A single turn carries every row of the set below to another of its rows. Some are shown first; where does it send the rows asked next?
Z89: [-0.45  0.10  1.33 -0.34  0.75 -1.37 -0.39  1.20  0.71 -1.34 -1.61  0.11
  2.90 -0.81 -0.29 -1.24 -0.39 -2.35 -3.05  0.09  0.27  0.23 -1.08]
Z568: [ 1.84 -0.83  0.36 -1.87  2.06  1.04  0.94  1.31  0.34 -3.17 -1.61 -0.07
  0.73 -3.72 -0.36 -1.14 -0.91 -0.52 -1.82 -0.72 -0.71 -0.53  1.14]
Z746: [-1.23 -0.45  4.34 -0.10 -0.29  1.95 -0.29  1.72  0.46 -1.82 -0.68  2.67
  1.43 -1.10 -0.91  0.16 -1.18 -0.46 -0.96 -2.06 -1.05  1.88 -0.85]
Z190: [ 0.27  1.69  2.22  0.38  1.00  3.67  2.66  1.00  0.34 -2.87 -1.53  2.47
 -0.23 -2.05  0.01 -1.42 -0.46  0.02  0.73 -2.01  0.70 -0.04 -0.68]
Z919: [-0.47 -0.69  0.73 -0.02  0.19 -0.29 -0.84  0.95  0.11 -1.47 -0.74 -0.09
  2.39 -1.15  0.02 -0.99 -0.80 -2.09 -3.29  0.51 -0.57  1.06 -0.96]
Z353: [ 0.74  0.28  1.60  0.42  2.37  2.77  2.80  0.33  0.72 -2.44 -1.03  1.30
  0.04 -2.39 -0.27 -2.31 -1.12 -1.66  0.33 -1.82  1.49 -0.83 -1.90]
Z794: [ 2.07 -0.82  0.95 -1.83  2.47  0.69  0.63  1.59  0.55 -3.02 -2.01  0.26
  1.00 -3.19 -0.37 -1.06 -0.59  0.02 -1.39 -0.64 -0.43 -1.24  1.07]
Z686: [-1.31  2.08  3.24 -0.59 -0.56 -0.07  1.61  1.51  0.08 -1.74 -2.43  2.47
  1.83 -1.06 -1.55 -0.77 -0.01 -1.49 -0.77 -2.77 -0.42  1.09 -1.07]
Z98: [-1.94  0.58  1.10 -0.58 -0.54  0.16 -0.23  0.99  0.55 -2.74 -1.37  0.66
  2.26 -1.49 -0.95 -1.31 -0.43 -2.01 -3.45  0.32 -0.03  2.14 -0.02]
Z216: [-0.54 -0.50  1.51 -0.68 -0.73  0.65 -1.46  1.39  0.19 -2.13 -1.87  1.49
  2.68 -0.12 -0.16 -1.02 -0.80 -0.02 -2.30  0.22 -1.19  1.80 -0.22]
Z867: [-0.14  1.22  3.00  0.42  1.49  3.87  2.35  1.10  0.97 -3.01 -0.96  2.40
 -0.26 -2.30 -0.13 -1.17 -0.70 -0.29  0.37 -1.87  1.30 -0.02 -0.59]
Z753: [-2.39  1.24  2.59  1.32 -0.60  1.45  0.54  1.19 -0.86 -2.56 -0.64  1.98
  0.72 -2.10 -1.78 -0.21  0.97 -0.89 -1.41 -0.46 -0.29  1.18 -0.85]
Z887: [-1.13  0.62  2.67 -1.04  0.38 -0.87 -0.68  1.64  1.44 -2.20 -2.61  1.47
  3.23 -0.19 -0.85 -1.26 -0.20 -1.14 -2.44 -0.19  0.61  0.75 -0.24]
Z901: [ 1.41 -0.29  1.84  0.34  2.33  3.06  2.21  0.53  0.63 -2.16 -1.19  1.70
  0.21 -1.78  0.09 -2.17 -1.38 -0.79  0.84 -1.90  0.98 -0.90 -1.97]
Z728: [ 1.55 -0.66  1.05 -1.93  2.61  0.60  1.03  1.45  0.95 -3.26 -1.68 -0.08
  0.89 -3.76 -0.63 -1.06 -0.67 -0.86 -1.92 -0.73  0.09 -1.00  1.16]
Z181: [ 0.32 -0.88  1.43 -0.54  0.46 -0.73 -1.18  1.34  0.48 -1.01 -1.56  0.48
  2.97 -0.23  0.31 -0.99 -1.05 -1.38 -2.56 -0.08 -0.69  0.53 -1.14]
Z760: [ 0.15  1.36  2.49 -0.08  0.97  3.88  2.83  0.95  0.83 -2.87 -1.18  2.28
 -0.23 -2.31  0.04 -1.38 -1.26 -0.65  0.34 -2.53  0.69  0.61 -0.61]
Z818: [ 0.97 -0.30  1.08  0.60  1.94  3.54  2.41  0.22  0.20 -2.45 -0.61  1.29
 -0.25 -2.39  0.01 -2.18 -1.42 -1.19  0.37 -1.58  0.73 -0.30 -1.84]

Z867 moves to Z190
Z746 moves to Z753
Z919 moves to Z89
And these:
Z818 moves to Z353
Z887 moves to Z216
Z568 moves to Z728

A single turn carries every row of the set below to another of its rows. Some are shown first; where does it send the rows asked next?
Z684: [-0.99 -0.76  0.38 -0.35  1.40  0.14 -0.78  0.14 -1.15  1.32  0.16  1.72]
Z387: [-0.33  0.91 -0.29  0.79 -1.81  0.07 -0.81 -0.67  0.36 -1.36 -1.63 -1.51]
Z869: [-0.62  0.80 -0.12 -1.10  0.40  0.93 -0.57  0.52 -0.47  2.48  0.85 -0.26]
Z553: [ 0.23  0.20 -0.92  0.21  0.96 -0.32 -0.28  1.03 -0.40 -1.78 -2.12  1.34]
Z914: [ 0.49  0.09 -1.76  0.10  0.10 -0.20  0.85  1.14 -0.53 -2.16 -1.65  0.54]
Z667: [-0.70 -0.68  1.12  0.75  0.92 -0.08 -1.11  0.15 -0.88 -0.08 -0.92  2.08]
Z88: [-1.04  0.81 -1.13 -0.03 -1.61  0.26 -0.63 -0.23 -0.45 -1.69 -1.28 -1.56]
Z269: [ 0.23  0.90  0.74 -0.19 -0.01  0.71 -0.65  0.04  0.43  2.80  0.57 -0.35]
Z80: [-0.59  0.30  0.04 -1.19  0.47  0.76 -0.64  0.45 -0.21  2.68  0.64  0.00]
Z421: [ 0.19  0.02 -0.54  0.15  0.81 -0.77 -0.44 -0.81  1.87 -2.21 -0.07  0.83]
Z215: [ 0.95 -0.62  1.47  1.43 -0.01 -0.16 -0.08 -0.78  0.60  1.71 -0.10  1.05]
Z139: [ 0.42  0.36  0.72 -0.27 -0.20  0.55 -0.40 -0.01  0.78  2.92  0.45 -0.26]
Z12: [-0.10 -0.10 -1.48 -0.37  0.48 -0.61  0.27 -0.54  1.36 -2.58  0.38  0.43]
Z209: [ 0.67  0.80  0.03 -0.13 -0.95  0.82  0.49  0.02  0.50  2.47  1.02 -1.11]
Z537: [-1.32 -1.01 -1.09 -0.41  0.08  0.33  0.61  0.80 -2.15 -1.00  0.14  1.11]
Z422: [ 0.51 -0.98 -0.81  0.97 -1.88  0.18  2.16  0.07 -0.78 -1.00  0.31 -0.12]
Z520: [-0.39  0.16 -0.90 -1.34 -0.43  0.90  0.55  0.60 -0.40  2.23  1.17 -0.78]
Z674: [ 1.41  0.19 -1.09  0.99 -0.52 -0.35  1.05  0.65  0.40 -1.90 -1.86  0.30]
Z836: [-0.35 -0.04 -1.04 -0.44  1.03 -0.64 -0.42 -0.50  1.32 -2.37  0.11  0.90]
Z948: [ 1.18  0.29 -0.20  1.11  0.35 -0.48 -0.12  0.54  0.55 -1.53 -2.35  1.05]
Z583: [-1.54  0.88 -0.61 -0.20 -0.66  0.19 -1.64 -0.13 -0.62 -1.44 -1.61 -0.82]
Z585: [-0.78 -1.00 -1.56 -0.84 -0.15  0.46  1.39  0.44 -1.74  0.49  1.21  0.32]
Z212: [ 1.13 -0.69  1.34  2.18 -1.03 -0.22  0.46 -0.60  0.48 -0.05 -0.74  0.88]
Z281: [-0.82  0.97  0.21  0.62 -0.90  0.01 -1.84 -0.54  0.21 -1.11 -1.96 -0.80]
Z781: [-0.21  0.69 -0.80 -1.02 -0.59  1.02  0.54  0.51 -0.43  2.17  1.32 -1.05]
Z111: [ 0.61  0.27 -0.17 -0.40 -1.10  0.71  0.80  0.08  0.57  2.50  0.95 -1.07]
Z163: [ 1.14 -0.87 -0.42  0.92 -1.56  0.15  2.09 -0.50  0.04  0.89  0.94 -0.39]
Z698: [ 0.41 -0.02 -0.95  0.18  0.23 -0.74  0.24 -0.80  1.92 -2.37  0.19  0.36]

Z422 moves to Z212
Z281 moves to Z583
Z948 moves to Z553
And these:
Z163 moves to Z215
Z139 moves to Z80
Z209 moves to Z269
Z836 moves to Z12

A single turn carries every row of the set below to another of its rows. Some are shown first; where does it send the rows asked next?
Z467: [-0.54  0.31  1.55  0.52 -0.23  0.05 -1.10  1.08  0.57  0.69 -0.15  3.21
  0.09  0.32 -0.32  0.75  0.31 -1.33  0.87  0.32 -0.72 -1.50]
Z912: [-0.66  1.31 -0.93  1.71  1.52 -1.84 -0.65 -0.60  0.69 -0.67 -0.57  0.04
 -0.51 -1.44  1.02 -0.92 -1.73 -0.64 -1.12 -0.25 -1.57  0.95]
Z503: [-1.15  2.27 -0.86  0.39 -0.31 -0.43 -0.83 -1.01  1.81 -0.74  0.65 -0.29
  0.51 -1.39 -0.20 -0.54 -0.30  0.82 -0.92 -0.25 -1.80 -0.65]
Z590: [ 0.41  1.01 -0.82  0.59 -0.28 -1.98 -1.10  1.31  1.13  1.27 -0.50  0.53
  0.06 -1.17 -1.86 -2.44  0.38 -0.03 -1.22  1.47  1.85  0.63]
Z87: [ 0.71  1.42 -0.62  0.52 -0.30 -2.05 -0.95  1.35  0.54  1.09 -0.55  1.06
  0.12 -0.98 -1.18 -2.61 -0.07 -0.14 -1.14  1.77  1.67  0.58]
Z339: [-0.36 -0.11  1.01  0.55  0.52 -0.33 -1.10  2.08 -1.25 -0.41  0.15  2.89
  0.03  1.38 -0.39  1.14  0.54  0.24  0.43 -0.59 -0.01 -0.55]
Z356: [-1.28  0.02 -0.37  2.32  0.69  0.01 -1.52  0.10  1.39  2.56  1.56  0.83
  1.24 -1.69 -1.07  0.45 -0.28 -1.53 -0.10 -0.95  1.66  0.68]
Z935: [ 0.11 -0.01 -0.24  0.01 -0.54 -0.06 -1.25  1.09  1.79 -0.78 -0.57 -0.19
  0.68  0.02  1.06 -3.09 -1.37  0.98  0.25 -1.10 -0.52  1.18]
Z757: [-0.52 -1.69  0.25  1.10  0.13  0.74 -1.37 -0.47 -1.17  0.83  0.69  1.12
  1.76  0.83 -1.63 -0.44 -0.73  0.05  0.21 -1.84  1.51 -1.07]
Z227: [-0.86  0.54  0.88  0.59 -0.14  0.05 -0.73  0.13  1.58  1.97  0.36  2.67
 -0.23 -0.73  0.09  0.10  0.32 -1.19  0.89  0.93 -0.67 -1.80]
Z79: [-0.12 -0.11 -1.31 -0.12 -0.14  0.07 -0.22  1.26  1.97 -0.53  0.85 -1.53
  0.15 -0.74 -1.01 -2.12  0.50  1.99  1.14 -0.51  0.15  1.30]
Z953: [ 0.16  0.72 -1.34  0.62  0.95 -0.78  0.14  1.59  0.09 -0.09  0.30 -0.51
 -0.04  0.11  1.43 -2.63 -1.20  0.94  1.27  0.56 -0.72  1.48]
Z65: [-0.04 -0.73  1.46  0.38  1.21 -0.03 -1.17  2.12 -1.04 -0.30  0.07  2.12
 -0.57  1.52 -0.58  1.17  0.29  0.72  0.40 -0.94  0.14  0.47]
Z725: [ 1.03 -1.29  0.26  0.17  1.64  0.08 -0.11  0.23 -0.80  0.37  0.13  1.31
 -1.13 -1.89 -1.14  1.18  0.41 -2.17 -0.38 -0.15  0.84  1.24]
Z656: [-0.39 -2.11  0.49  0.34  1.41  1.55 -0.19  0.49 -0.91  0.31  0.34  0.12
 -1.27  0.70 -1.77 -0.01  0.81 -0.09 -0.48 -1.56  1.26  0.70]
Z931: [-0.95  1.04 -1.82  2.11  1.36 -2.12  0.55 -0.94  1.12  0.64  1.22 -1.22
 -0.13 -1.40 -0.74 -0.19 -0.54  0.98  0.26 -0.03 -0.65  0.06]
Z620: [ 0.11 -0.12 -0.78 -0.25 -0.42 -0.25 -0.89  0.75  2.18  0.36 -0.20 -1.07
  0.76  0.03  1.23 -2.57 -0.96  1.25 -0.31 -1.15 -0.84  0.90]
Z815: [-0.26 -2.12 -0.07  0.30  1.53  0.78 -0.28  0.70 -1.08 -0.22 -0.20  0.62
 -1.46 -0.11 -1.79  0.48  1.28 -0.90 -0.92 -1.31  1.07  0.66]
Z545: [-0.48 -1.35  1.03  0.69  0.45  1.30 -1.75 -0.02 -1.21  0.37  0.51  1.28
  1.33  1.35 -1.43 -0.50 -0.99  0.68  0.81 -1.46  0.98 -0.63]
Z880: [-0.30 -0.05 -1.77  0.00  0.86 -0.60 -0.99  1.56  1.73 -0.32  0.35 -1.79
  0.25 -0.93 -0.82 -1.63  0.27  1.75  1.14  0.07 -0.58  1.68]
Z416: [-1.58  1.42  0.82  0.70  0.79 -1.38 -0.68 -0.53  0.47  0.37  2.28  0.66
  1.01 -0.81 -2.30 -2.17 -1.49 -1.34  0.85 -1.61 -0.09 -0.58]
Z969: [ 0.60  1.09 -0.48  0.32 -0.76 -1.81 -1.08  0.90  1.21  1.40 -0.61  0.84
  0.36 -0.92 -1.32 -2.78 -0.01 -0.01 -1.42  1.34  1.69  0.11]
Z798: [-0.50  0.80 -2.06  1.96  1.08 -2.73  0.50 -0.78  1.10  0.84  1.15 -1.11
  0.15 -1.09 -0.66 -0.07 -0.27  0.65 -0.01  0.31 -0.80  0.08]
Z261: [-0.03 -0.44  1.35  0.22  0.36  0.06 -0.79  2.19 -0.93 -0.12  0.13  2.85
 -0.01  1.16 -0.33  1.30  0.26 -0.11  0.68 -0.62  0.39 -0.52]
Z558: [-0.64  1.06 -1.27  1.68  1.28 -1.97 -1.01 -0.58  0.65 -0.66 -0.69  0.00
 -0.03 -1.15  0.78 -1.15 -1.61 -1.17 -1.21  0.16 -1.66  0.85]
Z91: [-0.22 -2.06  0.21  0.25  1.38  1.25 -0.17  1.09 -0.96 -0.08 -0.05  0.72
 -1.20 -0.23 -1.78  0.59  0.95 -1.30 -0.37 -1.19  1.49  0.74]
Z540: [ 0.97 -0.04 -0.04 -0.20  1.50  0.14 -0.90 -0.18 -0.24  0.53  0.57  1.77
 -0.68 -3.12 -0.28  0.83 -0.15 -1.91 -0.26  0.75  0.43  1.16]
Z816: [-0.27  0.46  0.75 -0.37  1.46 -1.63  0.75 -0.39  0.61  0.27  1.89 -0.01
 -1.29 -1.63 -1.82 -1.23 -0.39 -1.86 -0.97 -2.06  0.02  0.88]
Z417: [ 0.51 -0.17 -0.98  1.01  1.06 -1.52  0.43  1.95  0.57 -0.23  0.17 -0.40
 -0.55  0.02  0.81 -2.34 -1.00  1.26  1.63  0.04 -0.04  1.90]
Z235: [-0.54 -1.86  0.58  0.97  0.12  1.03 -1.35  0.05 -0.63  0.95  0.46  1.20
  1.69  0.71 -1.75 -0.15 -0.80 -0.30  0.70 -1.71  1.71 -0.97]
Z977: [-0.95 -0.61  0.05  1.97  0.00  0.74 -1.09 -0.20  0.36  1.97  1.64  0.80
  1.88 -0.58 -1.98  0.37 -0.21 -1.30  0.28 -1.47  1.92 -0.15]
Z180: [-0.96  2.22 -1.30  0.27 -0.63 -0.50 -0.66 -0.87  1.63 -0.66  0.89 -0.41
  0.70 -1.18 -0.26 -0.70  0.14  0.30 -1.26  0.13 -1.74 -0.54]
Z572: [-0.56  1.35  1.66 -0.46  1.19 -2.92 -0.77  0.93  1.24 -0.40  1.10  1.74
 -0.67 -0.91 -1.55 -0.42 -0.47 -0.94  0.52 -1.09 -1.48 -0.22]

Z235 moves to Z261
Z503 moves to Z912
And these:
Z953 moves to Z880
Z87 moves to Z590
Z558 moves to Z798
Z227 moves to Z540
Z65 moves to Z656
Z79 moves to Z935
Z816 moves to Z416
Z467 moves to Z725
Z339 moves to Z815

